The rows below fall into families. The same turns and mirrors carry the whole set onto itself and the rows of a family onto each other. For each named row, which other rows are in its family? Write them in the order they are listed.
These 32 rows form 4 families of 8 rows each.
Givu: [11 -6 -1 -2 -5 15  8 -7 -4  5]
bopiz: [ 6 -9  3  1  2 20  6 -4 -4  5]
Gug: [ -6 -13  -5  14  -9   0   1   4  -6   4]
maved: [-13 -11  -7  15  -6   4  -6  -7   2   4]
tiv: [  8   8   2 -20  10   4  -8  -5   5 -10]
vunu: [ -2   9   3 -21  10   5  -5 -10   4 -12]
rali: [-16  -5  -4  -2   8 -18 -16   2   4  -6]
Geluv: [  2  -3   3   3   4  22   2 -10   2   4]
bek: [-10  -4  -5 -10   3 -21  -8   4  -4 -11]
lani: [  9   4  -1 -22   9   3  -4   0   1 -11]
benat: [-13   0  -2  -8   3 -21 -14  -1   0  -9]
bak: [ -9 -11  -5  -4   5 -22  -4   7  -1  -8]
Ret: [-11 -10   0  19  -1  -2  -8  -2   1   7]
nek: [ -3  -3   2   2   0  18  -1 -19   0   6]
bap: [  3   2   6  -4  -1  20  -1 -16  -1   2]
pafam: [ 6 -2  2 -6 -1 20  6 -3 -9  0]
mota: [  3   5  10 -18  10   5  -8  -9   7  -4]
fil: [  0   6   7 -21  14   0 -11  -7   4  -8]
pezop: [-13  -8  -3  -9   8 -18  -9   8  -6 -12]
pelo: [  3  -3   1   1  -3  17   8  -1 -12   5]
gatad: [-10 -19 -10  12  -3  -3   2   0  -6   1]
Mitet: [ -5  -7  -6  -9   6 -21  -2   6   0 -15]
vusam: [-15 -17  -2  12  -6  -5   2  -1  -8   3]
sir: [-12  -2   1  -7   7 -15 -20   2   7  -9]
fome: [  8   4   7 -24   4   1  -3   2  -5  -8]
kif: [  5   2   1 -22  11   5   5   3  -3  -8]
gokim: [ -6 -12  -5  14  -8  -9   1   3 -10   0]
bofak: [-1  3 -1  2  0 23 -2 -7  0  6]
dok: [-19 -11   0  15  -4  -3  -3  -4  -4   5]
lod: [  4   1   2 -23  13  -2   0  -1  -4 -13]
leg: [-17 -10  -7  13  -4  -2 -12  -7   0   2]
biti: [-13  -3   3  -4   7 -21 -12  -4   4 -11]

The rest of the family of benat: bopiz, tiv, Geluv, bek, lani, vusam, dok
The rest of the family of leg: nek, mota, pelo, Mitet, sir, kif, gokim
The rest of the family of maved: Gug, rali, bak, bap, pafam, fil, lod

The rows below fall into families. The same turns and mirrors carry the whole set onto itself and the rows of a family onto each other. For each named row, which other rows are in its family? Write them in the order they are listed.
These 16 rows form 4 families of 4 rows each.
K: [-18  -6   5 -17  -2  -5   5   9  -1   1  -3   1  19 -24   1  14   2 -11
  -4   8]
C: [  1   1   6  13  11  -8  -5  -9   9  -9  -7   4   1   8 -20  -6  14  -5
  -4   0]
Q: [-13   0  -5 -17  14   4  13  -4   1  17  -3   1   5 -13  10  -2 -12  -6
   4  16]
H: [  1   3   9   9   3  -5  -9 -14  17 -10  -2   4   3   4  -8  -7  14  10
  -2  -8]
B: [ -4   5   4  16 -17  -3 -10 -12   7  -4   1  -3   2 -11 -10 -15  11   8
   7   6]
A: [  2   7   3  17 -10  -6  -5  -5  11  -2   0   3   0  -6 -15 -13   4  12
  13  -1]
J: [ -5   3  10  20  12  -4  -2 -13  12 -11  -2   0   1  10 -10   0  11  -2
  -6   0]
Y: [ -5   8  10  17 -10  -7 -10  -8  12  -9   4  -4  -3  -8  -8 -10   2  12
  10   4]
E: [ -9  -8   5 -22   3   1   3   5   0   3  -3  -3  17 -24  -1  14  -9  -8
  -4   3]
M: [-16  -8   1 -21   5  -5   8   0   0   8  -4 -12  12 -17  10  16  -7  -3
   8  10]
T: [-20   3  -6 -10   8   0  16   0   1  17  -1   6   8 -13  12  -1   0  -9
   5  19]
P: [-18   4   3 -21  10   2   6   3  -3  16  -3  -7  11  -7   9  11  -7  -4
  -1  13]
S: [  8   6   3  15  -7  -8 -10 -10  10 -11  -1   3  -3   7  -4  -8   4   9
   2   3]
L: [-15   4  -6 -13  17   0  10  -2   2  20   0  -2   3 -15   7   8  -4  -9
   9  19]
X: [ -3   1   4  19   5  -1  -3 -16   9  -4  -4  -1   6   5 -13  -3  20  -7
 -11   2]
N: [-16  -1   5 -19   4  -1   1   3  -6   2  -1  -2  18 -23  -4  19  -5 -10
   7   6]

The rest of the family of X: K, B, T
The rest of the family of N: C, A, L

The rows below fall into families. The same turns and mirrors carry the whole set onto itself and the rows of a family onto each other. For each named row, which other rows are in its family? Write them in the order they are listed.
These 16 rows form 4 families of 4 rows each.
Gadu: [  4 -12   6   6  22   5  17  -4  12  -7 -16  11   8  19  -5   3  -6 -11
   3  16   2  -6   3 -20  -2  25  30  20  -8   7   1  -2   7   6   4   1
 -11]
kot: [-21 -11 -15   0   0   6  16 -10   9   0 -12  10   3  13 -15 -23  -2  10
   5   6   0 -12  11  -5   2  14  20   7   3  -2 -20 -18   3   4  13  -3
 -26]
zan: [  4   1   7 -14   4   7   4 -32   0  23   4  19  17  -3  11  -6 -11   7
   6   5 -13  18   0 -16  11  27  24   6  -8 -12  -7 -27   4   0 -21   8
  -6]
mavo: [ -2   4   6 -17   2   4   3 -32   1  29   2  23  17  -1   4  -7 -11   6
   8  11 -13  19   0 -15   4  31  22   5 -14 -11 -10 -25   3   1 -17  10
 -10]
Nupe: [-14   2  -8  -8  -5   8  14 -25   5  15   1   6   5 -10 -19  15 -19  -7
 -11   3  -5  19  -6   3   4  20   5  -5   8  -8  -2  -5  -2  13 -14   1
  -2]
Mak: [  0 -13   5   5  17   5  14  -5  16  -8 -17  19  16  21  -4  -1  -3 -13
   9  16   0  -3   0 -19  -6  28  27  20  -7   3   1   0   9   8   6   2
 -11]
kodu: [-17 -12 -13  -3   3  10  19 -12   7   2 -14  14   1  15 -16 -14   0  11
   9   3   1 -11  10  -2  -1  12  23   6   1  -6 -23 -16   5   2  17  -2
 -32]
sepov: [ -9   2  -5 -12  -6   7  15 -25   0  13   0   7   8  -9 -18  21 -17  -7
  -7   2  -8  19  -7  -4   3  24   8  -2   8 -12  -3  -6  -6  12 -16   2
  -4]
tabo: [  4 -14   1   7  16   6  18  -5  16  -8 -21  15  13  18  -4   1   0 -10
   9  15  -1  -4   1 -14  -6  27  28  22  -7   9   2  -4   1   8   8   4
 -13]
samuv: [-10   0  -6 -12  -7  14  15 -26   4  12  -2  11   3 -11 -19  20 -17  -3
  -6   2  -5  20  -7   3   5  15   7  -4   5 -12  -1  -2   3  12 -14   5
  -6]
Kemu: [ -4   1   8 -15   0   7   4 -33  -3  23   7  20  17  -4   4  -3 -10   5
   3   5 -15  14   0 -16   8  30  22   3 -10 -16 -11 -26   6  -4 -22   6
  -5]
bapin: [ -3   4   5 -17   3   6   2 -30   0  18   6  23  20  -5   5  -9 -13   4
   8   7  -9  17   2 -18   6  31  21   2 -14 -12  -8 -26   6   1 -23  10
  -6]
Puzi: [-17 -12 -12   3   3  11  18 -13   7   2 -12  11   5  16 -14 -18   3   6
   8   5   1 -13  11  -1  -5  13  24   7   6   2 -20 -21   8  -1  15   1
 -28]
Kune: [-20 -12  -9  -4   3   7  17 -14   9   0 -15  13   4  14 -13 -21   0   6
  10   2  -5 -11   8   2   1  14  18   6   5  -2 -20 -20   3   3  16  -2
 -33]
kaz: [-10   4  -6  -2  -7   9  14 -23   2   9  -2   7   9  -8 -20  19 -19  -3
 -10  -3  -4  19  -5   0   4  18   8  -2   7 -13   0  -3   3   7 -17   6
  -4]
lifep: [  5 -16   8   5  17   8  15  -3  16  -2 -17  14  13  19  -1   1  -5  -9
   8  18  -1  -3   2 -17   1  25  29  24  -3   3   4  -1   7  10   8   1
 -15]

The rest of the family of zan: Nupe, Mak, kodu
The rest of the family of Kemu: sepov, tabo, Puzi

The rows below fall into families. The same turns and mirrors carry the whole set onto itself and the rows of a family onto each other. For each named row, which other rows are in its family? Write them in the order they are listed.
These 36 rows form 12 families of 3 rows each.
Fovev: [ 13  13   1 -21 -13 -17   8  -3  10   1  -3   0  -7  22   1]
lom: [  9   8 -10   2  -1  -7  -1  -2  -8  10  -2 -15  -9   1 -25]
Pimap: [ 13   9 -11   2  -2 -17   3   2 -10  14  -9  -7  -5  -1 -14]
zuze: [ -3   2  11 -12  -1  12  -5  -6   2   0  12 -10   9  -7  10]
dorap: [  9   9 -12   8 -12 -12   1  -3 -10  14  -3  -9  -9   7 -15]
neki: [  2   8   9 -22  -5  -5   5   0  14   2  -2  -7  -9  26   5]
tun: [ -5  -4  -6 -15  -4  10  -4  -8  -5  -3   6 -12   3 -12   8]
Mav: [  3  10   9 -26  -7  -7  10   2  13   1  -2   3  -6  22   3]
led: [ 11  13 -11   0  -6 -18   4   3  -8  13   0   1 -11  -3 -17]
danen: [  0   4  10 -10   1  16   6  -1  -9  -1   9 -13   7  -9   8]
dav: [  2  -2   9  -7   1  12   2 -11  -9   7  12  -7   2 -13   9]
Rel: [ -5   7   8 -16  -1  11   0 -10  -3  -5  11 -10   7 -11   8]
Sig: [ -2  -7   7 -12   4   5   7 -12  -5  -5  16  -9   4  -8   4]
kade: [ 11   8   7 -21  -6 -10  11   6  17   1  -5  -2  -5  20   0]
Lifan: [ 16  20 -10   3  -7  -4   5  -2 -12  11  -4 -13   0  -9 -11]
lidom: [ 14   6   8 -20  -1  -3  11   2   8   1   4  -2  -7  29  -5]
guso: [ -2   1   1 -13   1  16   4  -7 -14  -3   8  -9   6  -9   8]
mera: [ 11  -1   3 -23 -10   2   7   2  12   5   2   0 -11  25   4]
reb: [ -1   7   0  -9  -2  18   8  -3 -10  -3  15  -5   1 -12   5]
Vave: [  5   6   9 -13  -7  -6  10   2  14  15 -11   4  -8  21   5]
pifik: [-12   4   1  -9  -6  15   4  -9  -1   5  10  -7   7  -1  15]
ropi: [ 13  -1   4 -16  -8  -9   7   9  16   3  -7   2  -4  21  -1]
figaz: [  2   5  10  -9 -17  -2  21  -7  17   5   1  -7 -13  14   3]
Ralof: [  9  18 -13   0  -6 -12   4   5  -9  13  -6  -6  -4   0 -18]
laz: [ 16  11  -1  -7 -10 -10   8 -11 -12  18  -3   8 -11  -1 -15]
fuso: [  8   9 -11   5 -10  -5  -5  -1 -17   6  -6  -4   1   1 -18]
tiz: [  0   1   7 -20  -6  14   5 -12   1  -7   3 -10  -2 -11  11]
Bebuf: [  1  10  12 -20  -8  -3   8   1  17   0   1   0 -16  19   1]
dito: [ 19  14  -6   0  -1  -6  -3   4 -11  16 -12  -6  -6   1 -15]
ral: [  5   7  11 -14  -9 -11   9   0  10  -1   0  -2   0  26  10]
Dudad: [  9  12 -13   1  -8 -19   0   2 -14  11  -1  -8   0   1 -15]
Rav: [  6   8 -18  -2  -7  -3  -1  -2 -15  19  -8   2  -3  -3 -12]
pimiz: [ 11  13 -13   1  -7  -8   3   1 -15   5  -9  -6  -2  -3 -20]
gis: [  5   2   9 -26  -8  -6   3   4  12   1  -7  -3 -12  21  -1]
Beg: [ -7   3   4 -12  -1  14   6  -7  -7  -3   7  -9   5 -15   6]
bopir: [  4   9  -9 -16 -11  17   5  -9  -2   9  19 -10  -1  -8   2]

The rest of the family of gis: danen, Dudad
The rest of the family of mera: dorap, dav
The rest of the family of pimiz: Rel, kade
The rest of the family of tiz: Fovev, Lifan
The rest of the family of tun: dito, ral
The rest of the family of lidom: lom, Sig
The rest of the family of reb: led, Bebuf
The rest of the family of figaz: laz, bopir

